Here is a table of points, one per row:
array([ 0.82, -0.76, -0.27, -1.03, -1.65, -1.05, -0.91, -0.90,  0.58,  0.31, -1.30,  0.17, -1.05, -0.42,  0.27,  1.52,
       -0.74, -0.78, -0.31,  0.34, -1.15,  0.84,  0.44, -1.05])
array([-0.49, -1.30, -0.66,  0.16,  0.08,  1.80,  0.20,  0.66,  2.64,  0.85,  0.51, -0.30,  3.33, -0.10, -0.09, -0.47,
       -0.27, -1.93,  0.39, -0.72, -1.21,  0.45,  0.26, -0.88])
array([-0.47,  0.37, -0.75,  0.68, -0.12, -0.43,  0.49,  0.34,  0.05,  0.05, -1.23, -0.22, -1.25, -0.44, -0.14,  1.09,
        0.98,  0.01,  0.83, -0.05, -1.23, -0.24,  0.29,  0.48])
array([ 0.95, -1.26,  0.17,  0.15,  0.25, -1.77,  0.05, -0.32,  0.37,  0.50, -0.69, -0.16,  0.10,  0.22, -1.41, -1.04,
        0.86,  1.26, -1.55,  0.86, -1.20, -0.57, -1.07, -0.75])
array([ 1.35, -0.45,  2.04, -2.01,  0.43,  0.09,  0.78, -1.65, -0.02, -0.76,  0.11, -0.81,  0.56, -0.41,  1.25, -0.38,
        0.10,  1.64,  0.16, -1.03,  0.08,  0.79,  0.38, -0.47])
array([ 0.99, -0.26,  1.69, -0.13,  0.20, -0.06,  0.25,  1.36,  0.22,  0.81,  1.07,  1.25, -1.21,  1.42, -1.33,  0.11,
       -1.11,  0.96, -0.05, -0.76, -0.82,  2.21, -0.49,  0.02])
array([ 0.38,  0.44, -0.16, -0.32, -0.27, -0.36, -0.24,  2.03,  1.27, -1.95,  0.28, -0.80,  0.41, -1.42, -1.78, -1.03,
        0.80, -1.13,  0.07, -1.21,  1.28,  0.03, -0.15,  0.20])
array([ 0.60,  2.19, -0.11, -0.13, -0.93,  1.47,  0.69,  0.46,  1.21, -0.68, -1.62, -0.41, -0.19, -0.02,  0.28, -1.49,
        1.30, -1.11, -1.81,  1.08, -0.21,  0.38, -1.22,  1.62])
array([ 0.66, -0.88,  1.01,  0.04,  0.22, -0.85, -0.41,  0.69,  0.91,  0.54,  0.89,  1.11, -0.92,  1.40, -0.89,  0.57,
       -0.83,  0.68, -0.45, -1.10, -0.81,  1.41, -0.70, -0.46])
array([ 0.12, -0.35,  0.66,  1.11, -0.04,  1.03,  1.42,  0.49,  0.79,  0.24, -0.46, -0.31, -0.99, -0.28,  1.53,  0.80,
        0.57, -1.23,  0.75, -1.62,  0.56, -0.60,  1.30,  1.78])
array([ 0.27,  2.87,  0.98,  1.53,  0.50, -0.94,  2.16,  0.39,  1.56,  0.45, -0.19, -0.05, -0.49, -1.55,  0.87,  1.22,
        1.87,  0.63,  1.32, -0.79, -0.96, -1.47, -1.00,  0.98])
array([-1.12,  1.03, -1.30, -1.54, -0.52,  0.01,  0.14,  0.17, -0.47, -0.14, -0.90, -0.71, -1.35, -0.45, -0.01, -1.82,
        0.30,  0.38,  1.97, -0.42,  0.68,  0.38, -0.73, -1.94])
array([-2.25,  0.51, -0.21,  0.41, -0.91,  0.37, -0.14, -0.25,  0.38, -0.32,  1.85, -0.57, -0.91, -0.11,  1.64,  0.12,
       -0.12,  0.39, -1.74,  0.24, -0.24,  0.66, -2.42,  0.94])
array([ 0.04,  0.52,  0.05, -1.22, -1.04, -1.05, -0.01, -0.52, -0.37,  0.50,  0.66,  0.39, -0.78,  0.07, -1.70, -0.04,
       -1.21,  0.19, -0.76, -1.32, -0.27,  0.22,  0.50,  1.07])
array([ 0.08,  1.11,  1.43,  1.22, -0.63,  0.05, -1.54,  1.47, -1.00, -0.02, -0.38, -1.38,  1.38,  0.16,  0.41,  0.73,
       -0.07,  1.18, -1.00,  2.07, -0.12, -0.26,  3.24, -0.74])
array([-0.38, -1.04, -0.16,  0.64,  0.08,  0.57,  1.39,  1.30,  1.07, -1.10,  0.77, -0.77, -1.25,  1.19,  0.50, -0.93,
        0.80, -0.51,  2.71,  1.62, -1.30, -0.21,  1.77, -0.59])
array([-0.24,  0.72, -1.34, -1.62,  2.76,  2.10, -0.51,  1.10,  1.65, -1.36, -0.51, -0.02,  1.65, -0.76, -1.34,  1.34,
       -0.97,  0.41, -0.77, -0.78,  0.31, -0.61, -0.29, -0.54])
array([-1.50,  0.06,  1.57, -0.65,  0.00,  1.08, -0.22,  0.75, -1.11, -0.61, -0.24,  1.31,  1.04, -0.77,  0.30, -1.04,
        0.07,  0.83, -0.52,  0.89, -0.93, -0.54,  1.60, -1.38])
array([ 0.30,  1.17, -0.52, -1.82, -2.12, -0.59,  0.27, -0.21, -1.04,  0.75,  1.17, -0.01,  1.13,  1.22, -0.24,  1.95,
        1.88, -1.33, -0.10, -0.10,  0.51,  0.57, -0.45, -0.81])
array([-0.80,  0.70,  0.06,  0.99, -0.13,  1.26, -0.78, -0.14,  0.23, -1.17, -1.32,  0.32,  0.62,  1.44,  1.13, -0.20,
       -1.21,  0.20, -0.47, -0.35, -0.18, -0.86, -1.58,  0.96])
array([ 0.63, -0.81,  1.59, -0.50,  0.95, -0.96,  0.34,  0.06, -0.37,  0.13,  0.15, -0.05, -0.99,  0.91,  0.11,  0.12,
       -0.77, -1.31, -1.00,  0.19,  0.68, -2.38, -0.89, -0.73])
array([-1.17, -0.96,  0.71,  1.08, -1.51, -0.08, -0.30, -0.34, -0.17, -0.36, -0.04,  1.02,  1.18, -1.11,  0.37, -0.84,
       -1.18,  0.51, -0.50, -1.03,  0.64, -0.77,  0.63,  0.48])
array([ 1.76, -0.60,  1.56,  0.65,  0.18, -0.32, -0.50, -1.61,  0.20, -1.03, -0.08, -1.56,  1.49,  0.49,  1.03, -0.53,
        0.28,  2.84,  0.46, -0.73,  0.99,  2.14, -0.34,  0.39])
array([ 0.33, -0.63, -1.68,  0.19, -0.89,  0.82,  0.01,  0.21, -0.24,  0.01,  0.04, -0.04,  0.06, -1.53, -0.09, -1.60,
        0.17, -0.06, -0.13, -0.66, -0.93, -0.58,  0.03,  0.21])
array([-0.07,  0.23,  0.42, -0.54, -1.42,  1.00, -1.82, -0.14,  0.22,  1.65,  0.82,  2.34,  0.28,  0.13, -0.67,  1.43,
        2.34,  0.61,  2.52,  1.62,  2.44, -0.25, -0.71,  0.18])
array([ 0.07, -0.82,  0.21,  0.00, -0.76,  0.24, -1.28,  0.96, -0.82, -0.92, -0.16, -0.20, -0.80, -1.65,  0.55, -0.01,
        0.01,  0.50, -1.45,  0.11,  0.17, -0.31,  0.38, -0.53])
array([ 0.17, -0.89,  0.50, -0.87,  0.96, -0.05, -0.76,  0.75, -2.43,  0.04, -1.13, -0.23,  1.62,  0.59,  0.58, -0.25,
        0.30,  1.05,  0.57, -1.65, -1.55, -0.68, -1.04,  0.24])
array([-0.06, -0.29, -0.14, -0.02,  1.77, -0.86, -0.65,  0.17, -0.38,  1.88, -0.12, -2.05, -0.41, -1.45, -0.07, -0.59,
       -1.61, -0.69,  1.29,  2.03,  1.31,  0.21, -1.18,  0.07])
array([-1.65,  1.51, -0.97, -0.03,  0.89, -1.31, -1.59, -2.03,  0.46, -0.41,  1.08, -0.05, -0.55,  1.10, -0.30, -0.83,
        1.57, -0.44, -0.29, -1.53,  0.03, -1.45,  0.73, -1.01])
array([-1.56, -0.81,  1.20, -1.03,  2.47, -0.61,  0.74, -1.50, -0.07,  0.83, -0.54, -0.16,  0.43, -0.89, -0.99, -0.52,
        0.03, -0.60, -0.76,  2.26,  0.34, -0.06,  0.30,  0.63])
array([ 1.68,  1.95, -0.84,  0.85,  1.73, -0.01,  0.49,  0.20, -0.85,  1.70,  2.05,  1.74, -0.09,  1.92,  0.71, -0.78,
        0.23, -1.29, -1.54, -0.89,  1.49,  1.54,  0.69, -1.38])
array([ 0.65, -0.93,  0.54,  0.65, -0.17,  2.09,  0.53, -1.54, -1.31,  0.37,  0.52, -1.20, -0.82, -0.05, -1.91,  0.03,
       -0.02,  0.24, -0.93, -0.33, -0.84, -0.79, -0.85, -1.34])
array([ 1.05,  0.40, -2.05, -0.17,  1.02, -0.21,  0.10, -0.48, -0.24,  1.70,  0.25,  1.76, -0.16,  0.73, -0.11, -0.42,
        0.33,  0.95,  0.12,  0.66,  2.15, -0.62,  0.03, -0.18])
array([ 0.07, -0.32, -0.89,  1.41, -0.84,  0.56,  0.82,  0.04,  0.82,  0.77, -1.17, -0.03,  0.31,  0.08,  0.61, -1.15,
        0.42, -0.60,  0.02, -0.91, -0.28,  0.11,  0.90,  1.71])
array([-1.86, -0.22,  0.34,  0.15,  1.54, -0.27, -1.37, -0.67, -0.76,  1.00, -1.83, -1.40, -1.06,  0.09, -0.37,  0.09,
       -0.18, -1.40,  0.16, -0.91,  1.45,  0.50, -0.09, -0.58])
array([ 0.13,  1.17, -0.21, -1.01,  0.30,  0.15, -1.49, -0.72, -1.00, -0.15,  2.20, -0.11, -0.69,  0.97, -0.24, -0.32,
       -0.88,  0.28,  0.17, -0.08, -1.75,  0.65,  0.24,  3.07])
array([-0.03, -0.84, -1.02,  1.31,  0.79, -1.16,  1.14, -0.38, -2.01, -1.92,  0.23,  1.55,  0.60, -1.21,  0.25,  2.57,
        0.97, -1.38,  0.69,  0.78, -0.55,  2.26, -0.41,  0.74])
array([-1.56,  0.85, -0.55,  0.37, -1.38, -0.63,  1.82, -0.41, -0.47, -1.42, -0.72, -0.18, -0.09,  0.64, -1.85,  0.87,
       -0.47,  0.01,  1.25,  0.59,  0.43,  0.04, -0.28, -0.57])
array([-0.49, -2.29, -1.96,  0.28, -0.21, -0.01,  1.33,  1.36,  0.47, -0.13,  0.29, -0.98, -0.53,  0.71,  1.44,  1.18,
        0.13,  0.79, -0.44,  0.13,  0.62, -0.84,  1.12,  1.14])
array([-0.74,  0.17, -0.28,  0.92, -1.04, -0.36,  0.63,  0.80, -0.07,  0.43,  0.08, -0.02,  1.45, -0.49,  1.27, -0.02,
       -1.96,  1.10, -0.64,  0.35,  0.26, -0.62,  1.74, -0.09])
array([ 1.71, -0.25, -0.68,  0.21, -0.60,  0.00, -0.95, -1.52,  0.56, -1.19, -0.25,  1.03, -1.03, -1.02,  0.48,  2.09,
       -1.38, -0.38,  0.41,  1.44, -1.04,  1.03,  0.13, -1.18])
array([ 1.62, -0.97,  0.00, -0.37,  0.05, -0.76, -0.32, -0.46, -0.47,  0.15, -0.14,  0.80, -0.02,  0.65, -0.08, -1.50,
       -1.32, -1.44,  1.33,  1.70,  1.17, -1.71, -0.81,  0.31])
There is one direction along which these points spread out most. Take the direction at right angles to it along which they spread out most. Then take the direction at right angles to both along which they spread out most. Go by this last direction. For each point below, how far along it does it lie, from 0 to 99? 50 is the average, and the first point above lies past it. One standard deviation of the points above along it is 16.
array([-0.74,  0.17, -0.28,  0.92, -1.04, -0.36,  0.63,  0.80, -0.07,  0.43,  0.08, -0.02,  1.45, -0.49,  1.27, -0.02,
       -1.96,  1.10, -0.64,  0.35,  0.26, -0.62,  1.74, -0.09]) 54
array([ 0.12, -0.35,  0.66,  1.11, -0.04,  1.03,  1.42,  0.49,  0.79,  0.24, -0.46, -0.31, -0.99, -0.28,  1.53,  0.80,
        0.57, -1.23,  0.75, -1.62,  0.56, -0.60,  1.30,  1.78]) 59
array([-0.80,  0.70,  0.06,  0.99, -0.13,  1.26, -0.78, -0.14,  0.23, -1.17, -1.32,  0.32,  0.62,  1.44,  1.13, -0.20,
       -1.21,  0.20, -0.47, -0.35, -0.18, -0.86, -1.58,  0.96]) 51
array([ 1.68,  1.95, -0.84,  0.85,  1.73, -0.01,  0.49,  0.20, -0.85,  1.70,  2.05,  1.74, -0.09,  1.92,  0.71, -0.78,
        0.23, -1.29, -1.54, -0.89,  1.49,  1.54,  0.69, -1.38]) 58
array([ 0.60,  2.19, -0.11, -0.13, -0.93,  1.47,  0.69,  0.46,  1.21, -0.68, -1.62, -0.41, -0.19, -0.02,  0.28, -1.49,
        1.30, -1.11, -1.81,  1.08, -0.21,  0.38, -1.22,  1.62]) 48
array([ 0.33, -0.63, -1.68,  0.19, -0.89,  0.82,  0.01,  0.21, -0.24,  0.01,  0.04, -0.04,  0.06, -1.53, -0.09, -1.60,
        0.17, -0.06, -0.13, -0.66, -0.93, -0.58,  0.03,  0.21]) 45
array([ 0.08,  1.11,  1.43,  1.22, -0.63,  0.05, -1.54,  1.47, -1.00, -0.02, -0.38, -1.38,  1.38,  0.16,  0.41,  0.73,
       -0.07,  1.18, -1.00,  2.07, -0.12, -0.26,  3.24, -0.74]) 55
array([ 1.71, -0.25, -0.68,  0.21, -0.60,  0.00, -0.95, -1.52,  0.56, -1.19, -0.25,  1.03, -1.03, -1.02,  0.48,  2.09,
       -1.38, -0.38,  0.41,  1.44, -1.04,  1.03,  0.13, -1.18]) 69
array([ 1.76, -0.60,  1.56,  0.65,  0.18, -0.32, -0.50, -1.61,  0.20, -1.03, -0.08, -1.56,  1.49,  0.49,  1.03, -0.53,
        0.28,  2.84,  0.46, -0.73,  0.99,  2.14, -0.34,  0.39]) 74
array([-1.56,  0.85, -0.55,  0.37, -1.38, -0.63,  1.82, -0.41, -0.47, -1.42, -0.72, -0.18, -0.09,  0.64, -1.85,  0.87,
       -0.47,  0.01,  1.25,  0.59,  0.43,  0.04, -0.28, -0.57]) 48
array([ 1.05,  0.40, -2.05, -0.17,  1.02, -0.21,  0.10, -0.48, -0.24,  1.70,  0.25,  1.76, -0.16,  0.73, -0.11, -0.42,
        0.33,  0.95,  0.12,  0.66,  2.15, -0.62,  0.03, -0.18]) 36
array([-1.56, -0.81,  1.20, -1.03,  2.47, -0.61,  0.74, -1.50, -0.07,  0.83, -0.54, -0.16,  0.43, -0.89, -0.99, -0.52,
        0.03, -0.60, -0.76,  2.26,  0.34, -0.06,  0.30,  0.63]) 18
array([ 0.04,  0.52,  0.05, -1.22, -1.04, -1.05, -0.01, -0.52, -0.37,  0.50,  0.66,  0.39, -0.78,  0.07, -1.70, -0.04,
       -1.21,  0.19, -0.76, -1.32, -0.27,  0.22,  0.50,  1.07]) 61
array([-0.49, -1.30, -0.66,  0.16,  0.08,  1.80,  0.20,  0.66,  2.64,  0.85,  0.51, -0.30,  3.33, -0.10, -0.09, -0.47,
       -0.27, -1.93,  0.39, -0.72, -1.21,  0.45,  0.26, -0.88]) 42
array([-1.12,  1.03, -1.30, -1.54, -0.52,  0.01,  0.14,  0.17, -0.47, -0.14, -0.90, -0.71, -1.35, -0.45, -0.01, -1.82,
        0.30,  0.38,  1.97, -0.42,  0.68,  0.38, -0.73, -1.94]) 26
